In the data rows, 128 means zero.
A hidden rule labels the rows of this table. It goes by one to three of the table's principal directions, not those with the most spread.
[132 119 150 114 101 184 126 159 100 119 147 128 144 118 154 119 150 130
 104 149 153 131 139 129 147 119 169 133 123 136 164 155 153 137  77 130
 121 146 158 119 138  95 122 101 151 132 126 106 114  93 149 125 121 104
 133 122] A
[139 136 156 129 137 114 124 157 139 113 125 114 140 148 167 125 112  81
 156 143  91 119 165 133 122 141 148 125 107 142 130 107 144 114 140 160
 105 118 128  91 113 118 119  96 132 123 116 136 131 121 102 118 136 130
  97 155] B
[ 95 102 149 140  69 145 108 103 140 127 135 105 159 100 132 112 116 141
 103 101 158 101 129 162 122 105 155 151 109  83 175 144 146  79  79 108
 106 156 155 124 153 139  82 124 151 120  88  81  85 115 170 150 125 117
 137 139] C
[126  73  90 135 148 133 141 129 128 127 153 166 143  87 115 139 151 173
 102 123 155 156 111 144 114  69 103 126 121 131 149 130 102 100 126  73
 170 129 116 114 153 116 112 139 113 127 160 126 111 133 138 108 101 141
 124 106] D
[121 114 172 150 125 141 119 115 103 130 120 118 137 114 120 140 128 149
  98 136 130 113 118 144 127 137 148 126 143 122 157 144 154 133  84 124
 119 154 163 158 116 109 149 129 152 120 119  74 141 110 127 135 131 121
 139 113] A
[108 154 142 123 106 158 151 179 156 118 158  83  70 130 135 146 118 124
 161  91 128 135 115 117 145 136 133 168 138 123 100 148 148 105  89 138
  95 130 151 130 138 137 195 134 119 131  96 143 112 145 126 164 128 118
 176 145] B
[104 130  90 104 111 113 138 123 135 156 118 138 145 122 131 114  94 121
 110 115 129 118 152 112 130 121 153 134 113 115 144 126 114 130 159 124
 126 124 117 111 144 160  90 128  98 154 108 158 124 135 166 120 128 144
 135 121] B
[180 147 159 112 104 183 112 162  93 122 157 157 147 128 142  95 171 118
  78 182 168 149 130 123 129  91 150 120 129 121 177 167 142 152  83 141
 110 150 119 147 142  80 106  74 168 131 143 118 122  60 139 118 138  89
 130 119] D
[148 121 142 166 143  64 142 100 115 177 109 152 129 157 118 151 135 110
 131 163 108 138 146 140 107 123 115 109 139 143 130  98 102 135 201 134
 155 159 101 156  97 108 104 129 110 151 124 101 171 139  74  89 152 169
  92 111] D
[ 54  73 168 113 120 103 143 138 161 141 155 145 167  51 140 137 100 153
 107  84 146 124 161 136 103  78 162 154 120 112 195 137 148  44 104  88
 129 137 158 104 158 139  69 154 103 132  77 103 124 147 152 102  98 147
 134 114] B
[ 96 100  47 112 185  96 162  89 132 140 131 148 120 148 135 133 107 149
 117 151 126 124 151 105 146 111 150  97 145 182 109  75 107 164 163 126
 178 104 142  82  99 120 135 136 130 107 135 175 153 151 126 124  89 172
  87  80] A
[109 134  74 119 174 120 161 146 189 119 165 138 120 130 155 119  95 118
 149 118 128 129 156 108 148  91 152 137 139 147 112  78 118 138 155 147
 135 113 134  56 141 156 138 145 134  99 134 190 130 157 141 132 102 155
 124 109] C
[145 148 118 151 174 141 185 181 118 160 193 146  76 164 127 162 142 107
 139 169 130 167 140  97 148 115 132 141 164 168 109  95 141 117 122 158
 128 145 153 156 101 100 207 116 125 147 153 161 157 123  76 118  97 149
 121  82] C
[ 99 124 140 104 155 127 142 116 111 126 136 128 132 114 109 122 127 155
 123 132 123 146 108 120 137 145 132 130 155 139 130 133 160 136 110 127
 144 110 139 149 139 123 148 148 105 120 137 137 158 132 145 141 112 122
 146  99] A
[191 176 101 108 139 132 151 151 113 152 149 151  63 171 116 141 142 123
 114 198 120 165 122  90 141 144 112 103 147 143 102 134 119 166 156 170
 133 121  98 172  81 105 201  81 135 135 172 174 165 101  95 133 133 133
 120  84] D
[143 121 213 115 139 128 107 131 129  97 120 136 178  66 133 125 138 138
 142 114 139 154 117 164 124 148 105 138 144 100 145 138 183  94 116 133
 128 132 131 144 131 122 115 148 144  98 173 112 150 134 130 113 123 109
 149 132] B
[155 177 106 130 126 138 123 133 126 119 145 125  93 165  99 119 152 116
 137 145 137 144  98 111 133 126  92 133 138 126  99 127 113 143 124 132
 120 113 103 155 140 121 143 125 114 137 132 158 115 114 113 141 141 117
 138 144] B
[154 161 139  99 100 128 106  98  74 143 113 152 151 142 107 105 141 115
  67 185 139 140 127 110 127 140 136 107 131 112 149 152 148 169 116 131
 110 124 100 174 134  99  83  90 117 162 115 134 138  72 143 114 153 114
 111 122] D
[ 86 131 129  85 118 105 100  59 156 120  75  98 127 127 129 109  80 156
 131 115  78  94 114 105 141 214 160  98 106 113 111 143 155 150 138 157
 115  85 155 129  79 185 168 134 165  75 138 113 137 147 183 185 131 106
 122 112] A
[119 128 135 151 143  87 131 100 130 144 120 127 125 156 116 123 129 123
 156 137 109 115 130 138 112 133 116 122 144 139 123 102 104 136 168 145
 149 135 113 140 127 131 101 147 114 122 115 109 154 142 100 130 137 143
 111 124] A
[172 129  99 104 134 137 142 171 155 113 190 157  99 119 116 116 161 141
 121 164 140 180 121 105 120  77  93 123 110 132 130 133 108 114 141 110
 145  91  89 115 148  88 124 102 109 120 161 159 113 114 106 118 118 127
 114 123] B
[152 133  33 103 127 168 127 130 149 115 167 168 106 124 119 106 150 162
  70 158 173 140 112  87 140  62 124 106 113 133 134 138  80 169 112  99
 142 102 111  92 145 122 126 105 155 113 152 170  85 102 162 132 108 122
 112 102] B
[ 88 124 143 149 123 128 135 130 160 137 146 121 135 117 114 124 110 133
 137  88 130 108 134 124 131 119 150 157 124 109 149 126 131 110 122 117
 120 138 154 120 168 156 109 177 107 135  97  94 121 148 151 135 133 131
 161 135] A
[148 118 149 149 115 132 111  78  91 152  90 130 138 133 119 137 137 157
  87 162 127 121 104 151 131 157 137  98 139 120 147 143 133 159 122 144
 137 165 141 171  77 122 163 107 183 111 163  75 153 108 135 139 138 120
 115  81] C
[123  96 176 144 141 117 135 140 118 124 131 136 152 105 136 152 131 131
 156 120 117 135 137 164 117 139 122 144 130 126 150 120 147  80 133 125
 144 144 140 135 131 116 114 145 106 127 141  97 144 136 111 114 122 138
 135 135] A
[122 124 122 144 118 119 110  82 132 118 115 124 125 124  94 135 135 158
 118 121 138 120  97 144 126 134 102 124 127 107 127 132 120 123 124 102
 146 126 125 144 136 134 118 154 121 120 127 102 116 132 138 140 136 130
 135 133] B
[119 173 150 149 122  85 128  77 127 158  99  99  85 149  78 157 110 135
 146 129 107 114  97 121 135 195  97 132 164 105  85 121 138 147 158 152
 121 138 134 210  95 159 169 163 113 131 120 113 159 151 104 148 142 142
 143 114] A
[121 133  63 141 129 151 160 127 156 140 143 117 104 186 165 126 111 117
 150 144 119 102 153 122 167 130 175 124 112 156 112  92  98 170 158 175
 144 139 153  56 115 145 145 116 164 110 138 140 121 142 146 159 113 142
  99 100] A
[115 137 107 143 141 129 135 144 157 124 153 127 115 131 120 121 124 107
 147  93 136 129 134 108 127 107 117 146 133 127 100 109 123 113 120 116
 111 119 128 117 157 150 128 157 116 141 111 148 109 146 122 126 124 130
 139 148] B
[131 100 187 141 154 134 123 128  94 135  81 120 176  90 136 134 120 138
 138  87 122 115 114 172 118 162 124 131 141 111 140 152 157 115 129 144
 131 160 142 163 107 157 158 142 160 117 180 105 165 147 140 128 113 107
 161 115] D
[127 130  86  82 144 157 147 132 126 125 171 161 118 125 119 110 139 156
  93 166 150 141 135  82 151 114 148 112 129 143 142 139 134 160 116 127
 152  93 135 118 142 115 125 120 124 123 151 161 135 109 157 131  94 121
 117  85] A
[121 129  92  79 104 151 109  92 131 119 119 134 155 125 143  77 113 140
  95 144 140 111 135 110 147 138 170 109 109 112 140 143 139 171 122 144
 120 106 131 106 135 148  96 104 167  99 141 145 109 105 198 160 119 102
 117 114] B
[ 84 137  92  70 128 135 144 145 180 116 164 127  90 108 126 110 113 154
 110 116 132 142 124  71 139 105 147 124 111 137 120 152 130 126 108 114
 123  77 137  93 143 143 150 128 126 111 108 168 107 139 163 147 102 116
 132 109] A
[124 112 137  87 140 127 101 105 126  98 115 151 134  91  98 121 135 170
 109 120 117 135 100 108 113 158 102 105 110 111 129 171 143 122 112  98
 138  75 117 151 134 137 130 144 115 114 154 121 128 123 155 138 122  99
 136 133] A
[113 120 133  70  80 151 102 132 110 102 114  93 132  87 107  99 134 169
  99 119 130 135  91 123 125 146 114 126  93 107 138 188 142 127  91  96
 121  82 123 141 148 112 116 105 113 120 126 123  93 112 163 152 119  89
 147 143] A
[129 137 102 152 166 115 144 131 131 134 126 134 103 174 125 143 117 115
 150 130 100 117 142 114 132 140 132 119 138 163 110  93 104 148 146 143
 141 121 130 105 114 129 160 147 110 139 121 134 157 142 101 127 141 151
 125 123] C
[158 168 106 142 150 139 137 130  81 150 143 148 109 156  97 134 151 116
  95 173 158 150 110 106 140 116 109 125 168 141 113 116 127 161 114 132
 124 146 126 189 118 102 154 117 130 154 145 161 136  94 103 112 120 132
 133 106] A
[152 108 162 110 143 151 124 160  97 106 163 157 142  90 117 127 171 144
 113 149 149 164 118 127 111 105 100 129 140 133 151 153 152 105  88 101
 137 111 114 157 150  84 115 116 108 134 150 128 135 101 109 104 111 109
 126 127] C
[165 162 119 115 142 133 129 143 134 114 136 136  97 141 115 128 139 124
 136 143 119 154 110 110 133 142  97 121 134 128  94 133 125 152 138 142
 122 106 101 136 125 121 162 123 125 126 156 158 138 124 113 135 140 119
 136 131] D
[109  89 111 116 182 138 152 139 169 111 151 145 137 115 160 112 117 147
 143 117 118 134 147 122 143 111 164 113 120 155 128 113 136 137 142 141
 159 114 151  62 132 137 149 148 164  81 169 132 144 153 154 140  97 125
 124  97] B
[138 108  84  72 120 126 130 121 144 108 141 146 127 100 128 115 140 168
  96 161 136 153 123 111 132 106 115  99  91 135 131 145 112 149 150 103
 160  77 105  84 131  98  94 100 127 104 155 153 109 125 144 121 104 129
  87 111] B
[122 152 106 136  85 110 115  93 152 135  90  75  94 158 121 128 108 122
 144 111 112 101 111 131 137 161 122 124 106 107  86 135 113 145 158 138
 115 129 124 136 105 158 146 122 144 119 106 121 100 148 134 161 148 127
 127 151] C
[123 157 149  62  67 146  95 125 129 101 116  80 108 112 107 112 115 146
 125 134  91 128  94  95 138 209 118 130  82  94 115 179 168 124  96 133
  81  57 136 158 114 135 154  95 114 114 130 127  95 114 158 175 133  83
 130 153] D
[155 136 146 141 102 140 124 153 111 134 146 143 161 110 129 122 153 109
 106 144 157 157 129 150 121  82 117 148 131 111 160 130 128 116 120 109
 119 156  99 131 168 103  77 111 104 161 121 129 113 104 125  90 146 131
 129 139] A
[165 156 137 132 139 140 132 131  72 145  93 126 121 128 117 156 139 130
 111 143 147 136  99 140 139 154 101 125 162 126 107 145 136 159 129 144
 127 159 126 190  88 123 180 111 149 141 169 156 151 118 113 119 118 125
 148 109] C
[137 160 121 134 127 107 122 116 119 137 101 116 129 151 125 126 117  97
 142 135 113 120 136 123 136 156 122 125 137 127 100 110 127 159 162 145
 121 128 110 138 125 144 118 131 109 147 120 146 137 132 118 115 147 138
 122 141] B
[128  87 150 154 153 117 121 118 134 113 127 151 165 100 135 137 137 137
 147 102 137 133 133 168 109 107 111 133 140 125 148 109 129  85 129 107
 155 143 120 112 140 132 105 159 121 118 143 108 142 145 121 108 128 140
 131 134] C
[116 128 161 140 134 124 111 129 132 123 116 116 157 120 127 104 108 101
 133  94 112 109 148 124 119 144 144 132 129 113 129 126 159 124 111 130
  98 125 130 130 153 152 114 150 122 144 105 109 138 131 136 122 146 114
 143 151] B
[167 169 107 138 132 122 123 111 115 136 130 137  89 182 119 142 137 109
 129 191 106 129 129  98 142 162 125 107 145 146 101 104 120 178 143 157
 120 121 120 156  92 114 161 107 128 131 135 134 143 104  96 131 153 140
  98 119] C
Here are more rows. What is the label of each one?
[111 101 152 159 170 125 176 195 150 140 175 131 117 137 164 155 122 100
 187 108 109 136 172 134 124 106 150 157 139 167 136  92 132  76 137 147
 136 146 154  94 129 120 154 144 107 136 120 127 155 158  84 112 109 154
 130 124] B
[149 144 145 145 143 110 142 109  95 154 116 131 102 169 118 153 132 120
 121 175 101 141 129 124 136 166 132 106 153 150 110 115 142 162 141 157
 133 143 129 164  86  98 173 115 130 142 134 111 177 117  92 127 147 143
 110  97] D
[115 147 154 186 152  36 108  52 150 142  66 109 118 156  99 153 106 115
 183  98  91 101 107 162  99 166  77 126 164 118  81  80 100 125 193 141
 134 149 106 166  96 167 126 186 120 110 105 101 160 176  79 134 167 163
 127 153] B
[145 104 140 107  64 138  84 102  93 139  74 134 197 110 168  88 127 117
  84 146 138 101 151 161 111 127 165 101  93  97 178 166 122 143 135 136
 117 158 101 123 125 141  46  66 171 130 127  99 107  86 178 118 145 102
  98 132] C
[117 117 110 109 108 114 106 109 124 140  91 140 168 107 117 107 112 137
  99 109 125 106 129 126 109 124 130 119  92 104 160 151 101 128 153 103
 130 114 105 122 143 160  74 127 108 145 123 126 115 128 168 115 136 123
 131 138] C
[ 98 114 131 166  92 136 152 162 158 146 169  98 117 125 145 130 122 109
 140  96 155 122 152 147 128  69 152 170 129 121 142 114 121  86 111 114
 113 173 148 105 166 123 102 135 122 146  67 107  94 140 118 124 125 146
 142 143] B
[ 98 109 163 142 162 132 138 154 136 120 131 132 156  88 124 132 120 124
 156  50 146 121 130 145 115 114 115 162 143 115 129 133 147  81 111 110
 125 140 143 129 164 158 121 186 114 140 126 133 136 163 135 117 107 120
 177 150] C
[ 87 103  80  59  76 151  98 108 165  99 110 108 168  69 138  67 100 166
  80  85 141 107 116 114 130 105 154 121  64  88 147 179 122 143 111  89
 111  78 119  66 175 169  70 112 148 101 117 144  60 130 230 158 112  90
 131 143] C
[125 113  87 108  90 177 145 207 160 117 177 125 156  97 164  91 124 108
 123  99 149 142 151 130 131  55 152 166  76 110 157 142 109 106 119 107
 105 122 108  46 210 136  69 100 104 152 117 162  63 124 175 119 117 115
 138 155] A
[114 124 113  93 125 121 107  81 121 124  99 144 139 123 114 113 127 156
 100 141 112 119 112 104 128 159 134  96 112 125 130 155 127 164 133 119
 140  93 117 133 124 147 116 130 126 120 136 120 133 122 168 138 134 110
 111 113] D
[125 132 194 190 133 107 103  92 129 119 103 111 137 119  94 160 133 133
 163  90 119 119  92 173 114 163  83 151 157  99 120 113 145  88 114 119
 121 157 139 177 125 148 147 186 118 124 128  69 142 151 102 131 157 132
 157 152] C
[160 143 123 126 151 112 146 155 143 129 142 138 110 148 148 138 129 107
 146 164 105 142 143 120 125 121 121 118 124 148 114 108 114 141 166 159
 128 119 109 107 105 113 141  97 134 116 148 156 143 130  91 118 125 142
  94 120] C
[163 129 159 168 149 109 141 150 106 135 142 135 109 115  89 173 161 130
 153 122 135 170  94 155 106 119  47 153 156 123 106 117 123  83 135 102
 136 144 106 188 126  98 154 148  87 153 153 127 141 143  58 101 130 147
 145 142] C
[125  90 223 182 151 104 125 141 105 146 108 155 200 113 164 143 122  81
 152 107 119 103 191 175 100 126 163 140 146 127 180 109 156  91 141 140
 127 193 140 130 142 128  64 158 118 158 102  63 175 130 102  73 151 145
 131 148] C
[123 108 113 120 110 116 107  86 126 120  89 122 155 129 150 120 121 131
 121 133 117 109 135 145 127 141 141 104 108 129 128 125 120 145 144 128
 137 124 119  97 112 138  97 111 150 113 126 117 118 129 148 130 137 129
  91 132] A
[118 160 161 140 147  92 126 115 149 129 104 106 122 147 134 140  93  97
 173 110  92 110 137 130 129 174 130 137 150 123 103 100 149 123 151 168
 105 129 132 138 102 165 158 148 125 118 114 139 160 154 112 140 147 140
 137 140] A
[113 121 123 104 114 162 131 146 130 115 159 123 126 101 118 110 140 145
 109 109 161 144 118 115 136 106 130 141 125 117 135 155 150 109  82 103
 123 115 139 131 160 121 129 131 126 133 124 138 104 120 154 137 108 105
 152 128] D
[ 84 123 119 109 118 108 150 144 148 156 134 117 115 115 120 124 101 132
 117 103 127 122 143 105 124 114 150 137 108 123 138 146 123 105 146 114
 127 124 142 131 140 143 116 137 105 146  94 134 118 144 143 125 111 135
 147 123] D
[124 135 151 149 155 139 142 139 126 110 149 122  97 139 131 157 157 136
 134 147 139 137 113 132 138 111 123 126 156 159 115 129 139 140  98 125
 142 142 148 128 124  93 161 134 141 117 115 116 135 125  95 123 118 129
 120 121] C
[116 114 152 161  94 134 131 125  84 151 113 102 153 134 135 143 130 111
 140 119 133 124 131 173 130 143 132 155 138 123 138 114 139 100 113 131
 121 173 142 147 131 120 110 124 112 160 111 100 123 126 119 122 133 138
 131 135] A
[132 121 142 118 125 156  90  81 126  85  76 108 138 105 115 130 138 173
 142  84 125 112  69 151 136 184  99 119 129 102 104 168 145 145 102 118
 135 110 128 142 115 169 180 157 157  90 171 109 127 149 173 171 141  90
 160 141] D
[ 91 134 127 144 141 132 137 168 156 116 135 103 118 135 145 135 108  96
 176  68 118 104 145 119 128 125 135 160 122 140 107 112 123  94 114 125
 104 123 152  96 146 159 139 159 111 141  90 144 105 158 120 130 121 130
 151 171] B
[129 102  75  32  72 165  88 126 151  89 127 137 145  77 144  55 124 172
  40 139 144 133 124  90 120  85 163  86  58 102 161 205 120 166  94  85
 112  65  96  73 162 118  80  64 163  97 120 144  66  83 217 152 129  79
 117 135] B
[118 124 166 130 116 105  97  71  79 140  56 116 165 132 115 121 113 129
  98 126 116  99 126 148 121 174 147 105 132 113 142 150 151 159 129 125
 126 146 131 168 112 126 105 134 131 142 104  87 154 113 146 126 159 121
 140 138] C
